In the data rows, 128 means zero.
Some points:
[161, 131, 165, 150, 177, 135, 109, 127, 151, 144, 74, 60, 122, 105, 130, 138, 178, 84, 92, 161, 158, 145, 93, 75, 173, 124, 146, 157, 144, 124, 158, 58]
[123, 96, 140, 128, 105, 88, 208, 132, 204, 170, 132, 137, 188, 141, 120, 146, 128, 136, 145, 160, 133, 162, 164, 127, 115, 147, 105, 104, 105, 124, 182, 127]
[127, 129, 94, 121, 112, 72, 132, 106, 165, 94, 162, 118, 117, 154, 142, 131, 130, 172, 71, 140, 233, 99, 124, 131, 145, 183, 122, 150, 98, 57, 102, 191]
[103, 150, 139, 69, 133, 98, 89, 107, 149, 181, 108, 115, 77, 177, 101, 184, 85, 135, 121, 131, 147, 103, 144, 126, 122, 59, 141, 123, 149, 111, 113, 106]
[134, 97, 138, 89, 80, 73, 130, 117, 84, 56, 130, 96, 133, 104, 157, 166, 121, 81, 112, 129, 130, 105, 159, 146, 104, 124, 102, 114, 94, 142, 89, 111]
[116, 167, 90, 148, 109, 175, 109, 175, 128, 106, 183, 116, 182, 136, 150, 164, 136, 180, 111, 109, 167, 141, 90, 189, 167, 127, 195, 115, 143, 132, 105, 87]
[151, 115, 160, 64, 163, 143, 141, 156, 94, 65, 80, 119, 178, 131, 119, 129, 79, 118, 77, 104, 79, 150, 155, 127, 160, 118, 185, 135, 97, 125, 123, 142]
[210, 134, 143, 108, 83, 112, 147, 158, 175, 149, 138, 162, 112, 138, 141, 103, 100, 85, 157, 40, 112, 107, 121, 202, 104, 133, 124, 156, 98, 135, 134, 119]
[117, 157, 142, 126, 124, 149, 133, 130, 147, 151, 75, 132, 125, 120, 187, 134, 80, 138, 167, 194, 115, 58, 116, 128, 177, 159, 86, 196, 103, 160, 118, 155]
[83, 114, 155, 191, 99, 120, 109, 186, 95, 164, 154, 91, 104, 194, 93, 140, 131, 111, 99, 144, 115, 144, 128, 99, 114, 109, 147, 134, 121, 172, 134, 171]
[112, 101, 120, 193, 131, 153, 95, 79, 166, 174, 140, 121, 150, 96, 156, 130, 96, 108, 113, 64, 134, 141, 124, 134, 173, 81, 138, 133, 77, 106, 74, 178]
[91, 100, 125, 100, 128, 96, 179, 160, 144, 147, 85, 79, 91, 123, 151, 130, 146, 151, 126, 92, 135, 101, 63, 112, 109, 147, 140, 59, 208, 170, 116, 164]
[135, 118, 167, 131, 169, 100, 96, 80, 105, 135, 173, 186, 102, 158, 167, 101, 94, 147, 123, 153, 162, 143, 112, 172, 142, 183, 68, 104, 163, 165, 150, 102]
[145, 174, 172, 136, 184, 122, 165, 120, 110, 106, 154, 64, 79, 194, 74, 158, 152, 120, 183, 156, 90, 128, 93, 177, 146, 160, 155, 119, 126, 121, 101, 138]
[147, 129, 92, 122, 164, 78, 142, 126, 162, 160, 136, 129, 88, 137, 141, 117, 128, 134, 85, 149, 98, 181, 141, 124, 97, 105, 165, 111, 106, 181, 104, 114]
[152, 126, 129, 144, 144, 145, 169, 137, 71, 148, 116, 138, 142, 97, 208, 162, 133, 131, 137, 153, 142, 117, 149, 110, 113, 115, 124, 83, 109, 73, 102, 139]
[84, 94, 80, 176, 144, 109, 119, 144, 148, 87, 114, 165, 88, 55, 113, 180, 162, 133, 169, 89, 125, 176, 153, 165, 136, 129, 97, 158, 127, 124, 153, 139]
[115, 90, 133, 98, 167, 150, 112, 117, 109, 158, 168, 159, 166, 135, 125, 182, 168, 106, 191, 117, 119, 99, 137, 115, 115, 125, 172, 139, 123, 168, 119, 86]
[139, 142, 102, 82, 70, 158, 99, 105, 130, 126, 102, 140, 88, 148, 136, 147, 184, 72, 129, 161, 157, 176, 161, 135, 184, 143, 156, 76, 89, 147, 176, 167]
[104, 151, 187, 123, 56, 169, 104, 144, 170, 92, 192, 141, 110, 141, 174, 139, 170, 132, 134, 114, 89, 95, 162, 103, 93, 102, 81, 148, 131, 71, 183, 127]
[183, 137, 90, 132, 133, 143, 100, 102, 99, 106, 126, 118, 196, 144, 141, 116, 160, 133, 157, 147, 151, 150, 65, 135, 78, 100, 109, 204, 116, 137, 172, 158]
[77, 136, 98, 131, 68, 172, 198, 139, 153, 120, 115, 147, 101, 109, 117, 136, 95, 152, 102, 123, 105, 104, 88, 96, 100, 167, 130, 139, 110, 150, 148, 127]
[115, 128, 125, 92, 166, 175, 130, 181, 149, 145, 131, 155, 118, 135, 77, 141, 138, 203, 104, 172, 126, 126, 161, 110, 158, 119, 103, 123, 128, 142, 100, 144]
[150, 122, 126, 153, 133, 181, 143, 90, 117, 90, 140, 159, 110, 171, 126, 129, 91, 151, 129, 67, 173, 166, 160, 59, 142, 139, 98, 114, 125, 143, 132, 72]
[157, 99, 154, 145, 84, 168, 114, 125, 131, 76, 65, 149, 128, 91, 64, 118, 117, 104, 161, 103, 182, 97, 97, 133, 146, 103, 76, 95, 104, 135, 95, 134]
[139, 85, 106, 135, 118, 135, 163, 113, 149, 110, 143, 99, 96, 92, 75, 105, 111, 104, 107, 181, 115, 141, 143, 115, 133, 149, 150, 144, 124, 83, 105, 87]
[143, 178, 106, 173, 111, 123, 107, 153, 154, 83, 143, 69, 156, 119, 124, 115, 75, 132, 186, 160, 126, 158, 161, 150, 119, 67, 97, 122, 183, 159, 88, 148]
[135, 155, 126, 170, 112, 124, 170, 130, 100, 142, 49, 182, 147, 181, 145, 130, 156, 124, 72, 112, 113, 175, 156, 174, 120, 137, 96, 157, 193, 124, 111, 105]
[142, 89, 104, 100, 154, 190, 113, 169, 122, 146, 135, 119, 111, 146, 174, 76, 166, 94, 145, 167, 115, 134, 130, 128, 98, 148, 140, 163, 156, 151, 80, 150]
[106, 186, 56, 122, 150, 108, 152, 141, 133, 109, 167, 167, 125, 121, 134, 47, 133, 94, 149, 100, 151, 84, 107, 124, 163, 84, 107, 90, 94, 153, 182, 102]
[184, 105, 109, 161, 112, 109, 122, 128, 97, 134, 108, 148, 70, 139, 149, 90, 82, 200, 170, 105, 121, 106, 145, 115, 95, 117, 177, 167, 116, 112, 176, 145]
[145, 164, 124, 138, 153, 116, 89, 116, 139, 127, 111, 155, 147, 130, 116, 141, 120, 140, 139, 169, 53, 154, 104, 129, 123, 152, 210, 22, 161, 80, 166, 144]
[96, 166, 125, 136, 129, 115, 102, 93, 122, 139, 85, 67, 153, 111, 104, 95, 179, 143, 139, 72, 107, 118, 203, 119, 81, 226, 118, 106, 80, 116, 101, 100]
[59, 124, 156, 129, 152, 106, 163, 158, 63, 150, 107, 148, 138, 130, 111, 87, 158, 104, 151, 160, 159, 144, 97, 106, 121, 104, 143, 115, 83, 49, 112, 98]
[94, 106, 114, 54, 140, 165, 182, 65, 82, 143, 153, 83, 144, 104, 115, 132, 76, 121, 127, 93, 109, 187, 131, 135, 170, 127, 94, 155, 170, 92, 151, 154]
[168, 104, 111, 163, 126, 103, 153, 83, 110, 145, 141, 112, 136, 123, 74, 111, 173, 106, 115, 111, 106, 45, 182, 126, 167, 101, 144, 129, 210, 129, 142, 149]
[118, 154, 158, 106, 82, 72, 90, 118, 165, 120, 138, 157, 164, 126, 156, 103, 144, 116, 172, 95, 116, 170, 100, 33, 140, 129, 122, 155, 182, 134, 64, 139]
[58, 81, 96, 113, 200, 135, 79, 141, 165, 90, 80, 102, 145, 169, 136, 119, 111, 105, 105, 143, 117, 98, 114, 161, 79, 126, 118, 126, 133, 95, 150, 87]
[84, 125, 184, 131, 62, 110, 92, 117, 103, 158, 147, 122, 163, 62, 134, 75, 83, 153, 124, 151, 161, 117, 140, 170, 118, 117, 174, 153, 144, 175, 162, 104]
[170, 102, 112, 129, 132, 92, 74, 170, 88, 175, 151, 117, 116, 120, 128, 122, 135, 193, 118, 133, 53, 107, 66, 119, 174, 127, 76, 119, 80, 115, 130, 93]
[168, 171, 152, 138, 188, 124, 123, 182, 93, 157, 177, 157, 136, 72, 101, 188, 99, 65, 96, 111, 155, 123, 105, 93, 94, 172, 121, 128, 164, 121, 151, 159]
[136, 144, 169, 126, 130, 167, 129, 53, 133, 97, 149, 173, 133, 96, 92, 118, 172, 164, 68, 145, 122, 103, 129, 148, 70, 94, 123, 137, 110, 175, 123, 158]
Along one direction, these points spread out more than along any other. Take the direction at right angles to it along which they spread out most. Then take the direction at right angles to both along which they spread out most. Go by this last direction. How far along it is each point below, from 0 to 99? 50 is the average, and the first point above lies past it. One standard deviation of the points above along it is 16.
[115, 128, 125, 92, 166, 175, 130, 181, 149, 145, 131, 155, 118, 135, 77, 141, 138, 203, 104, 172, 126, 126, 161, 110, 158, 119, 103, 123, 128, 142, 100, 144] 34
[106, 186, 56, 122, 150, 108, 152, 141, 133, 109, 167, 167, 125, 121, 134, 47, 133, 94, 149, 100, 151, 84, 107, 124, 163, 84, 107, 90, 94, 153, 182, 102] 40
[210, 134, 143, 108, 83, 112, 147, 158, 175, 149, 138, 162, 112, 138, 141, 103, 100, 85, 157, 40, 112, 107, 121, 202, 104, 133, 124, 156, 98, 135, 134, 119] 49
[94, 106, 114, 54, 140, 165, 182, 65, 82, 143, 153, 83, 144, 104, 115, 132, 76, 121, 127, 93, 109, 187, 131, 135, 170, 127, 94, 155, 170, 92, 151, 154] 67
[116, 167, 90, 148, 109, 175, 109, 175, 128, 106, 183, 116, 182, 136, 150, 164, 136, 180, 111, 109, 167, 141, 90, 189, 167, 127, 195, 115, 143, 132, 105, 87] 61
[127, 129, 94, 121, 112, 72, 132, 106, 165, 94, 162, 118, 117, 154, 142, 131, 130, 172, 71, 140, 233, 99, 124, 131, 145, 183, 122, 150, 98, 57, 102, 191] 15
[77, 136, 98, 131, 68, 172, 198, 139, 153, 120, 115, 147, 101, 109, 117, 136, 95, 152, 102, 123, 105, 104, 88, 96, 100, 167, 130, 139, 110, 150, 148, 127] 16
[118, 154, 158, 106, 82, 72, 90, 118, 165, 120, 138, 157, 164, 126, 156, 103, 144, 116, 172, 95, 116, 170, 100, 33, 140, 129, 122, 155, 182, 134, 64, 139] 64
[168, 171, 152, 138, 188, 124, 123, 182, 93, 157, 177, 157, 136, 72, 101, 188, 99, 65, 96, 111, 155, 123, 105, 93, 94, 172, 121, 128, 164, 121, 151, 159] 67
[151, 115, 160, 64, 163, 143, 141, 156, 94, 65, 80, 119, 178, 131, 119, 129, 79, 118, 77, 104, 79, 150, 155, 127, 160, 118, 185, 135, 97, 125, 123, 142] 76
